One turn moves each row of this set onto another row. After a few examples, where does it send each row asked below?
q_952: [  2  10   7 -14 -11   2  -2  -2  26   9   1 -24  13]
q_468: [  4  36  10  -6 -10  -4 -14   7 -19  -2  -1   4   8]
q_620: [ -2   0 -26   5   1  -1   3 -11 -11  12  -1  11   7]
q_461: [ -2  18  -2  35  -9  14 -31 -26  12   9  20 -12   4]
q_471: [ -1 -10  13  10  -7  10 -12  -8   3   5 -25  -9 -25]
q_321: [ 12  32  13  -1 -14  -2   7 -33  24   7 -12  -9  -9]
q_959: [ 19  10  -5  -1 -13 -38 -18 -20   4  10  -3   1 -23]
q_129: [ -6  35   4  -2  -7 -11  15   0  29   2 -11 -10 -19]
q_499: [ 10  30  -8  29 -36 -17   6 -17  12   4  -7 -10   7]
q_181: [ 16  33   1  37   2   4   4 -33  -7  -7   4  -8  -4]
q_424: [ 26  11   1 -10 -29 -18 -14   7  10  11   3   9 -13]
q_327: [  0   0  -1  16  -5  -2 -34  -1  -3   6  13  22   6]
q_265: [ 12  42 -18  18 -23  23   3  -8   3  -9   3 -27  -4]
q_3: [ -4   9  -8  23  -3  -3 -40  13  16   3  -3 -34 -13]
q_526: [ 16   0   6  17   2  12   2  -3  18 -10   0 -38 -16]
q_632: [ 28  47  -1  -2 -17 -10 -11 -13  16  15   7   1 -27]
q_56: [  9  23 -14  18  -5  30 -13  -6  -3 -10  23  -3 -25]
q_359: [ 13   3 -10  26   2  33 -34 -10  12  -1 -10 -16  -7]
q_648: [  3   6  -4 -14 -10  -7 -15 -10  12 -13   0  28 -12]
q_404: [ 17  33 -11  -3 -31  -4   1  -6  14  -9 -29  -4  -4]
q_734: [ -1  42   6  22  -5  13 -12  -9  15 -23  14 -25 -11]
q_364: [-12  29  -7   4 -17  14  -9 -25  37 -10  -4 -15 -17]
q_707: [ -2  19 -12  25   8   3  -1   3  42  -1  12   0   1]
q_637: [ 15  12  -4   2  14 -14   1  13  19  21  -4   3  -2]
q_200: [ -3  20 -10  -3  -6 -16  -7  11  -8  22 -12   9 -25]
q_838: [ 14   6 -20  31 -35   3  -7 -12  -4  13  17 -16 -15]
q_91: [  0  -1 -19  23  -6   0 -25   1   3  -1 -14  27 -16]
q_133: [ 31  28   4  10  -1  25  -4  -7  32  -8   4 -17   3]
q_599: [ -9  21   2  29  -3  13 -15  -5 -16  20   1 -10  11]
q_475: [ 30  20   3  29 -23 -19 -15   5   8  -2 -23   2 -21]
q_360: [ -6 -11 -10  19   1 -14 -27 -13  -6  -6   8  -6 -26]
q_519: [ 15   0 -16  16  -7 -21 -32  -8  -7 -17 -18 -13  -2]
q_436: [ -2  14 -29  15   3  22 -32 -12  -4  11   9 -22 -14]
q_814: [  1  10 -12  12 -20  13 -48 -13   4  19 -11   3 -22]
q_973: [ 28  33 -19   4  -1 -13 -26 -26  20  -1 -20 -20  -2]

q_707 turns into q_471
q_359 turns into q_959
q_632 turns into q_56
Where do these go?
q_952 turns into q_3
q_519 turns into q_499
q_461 turns into q_200
q_734 turns into q_91

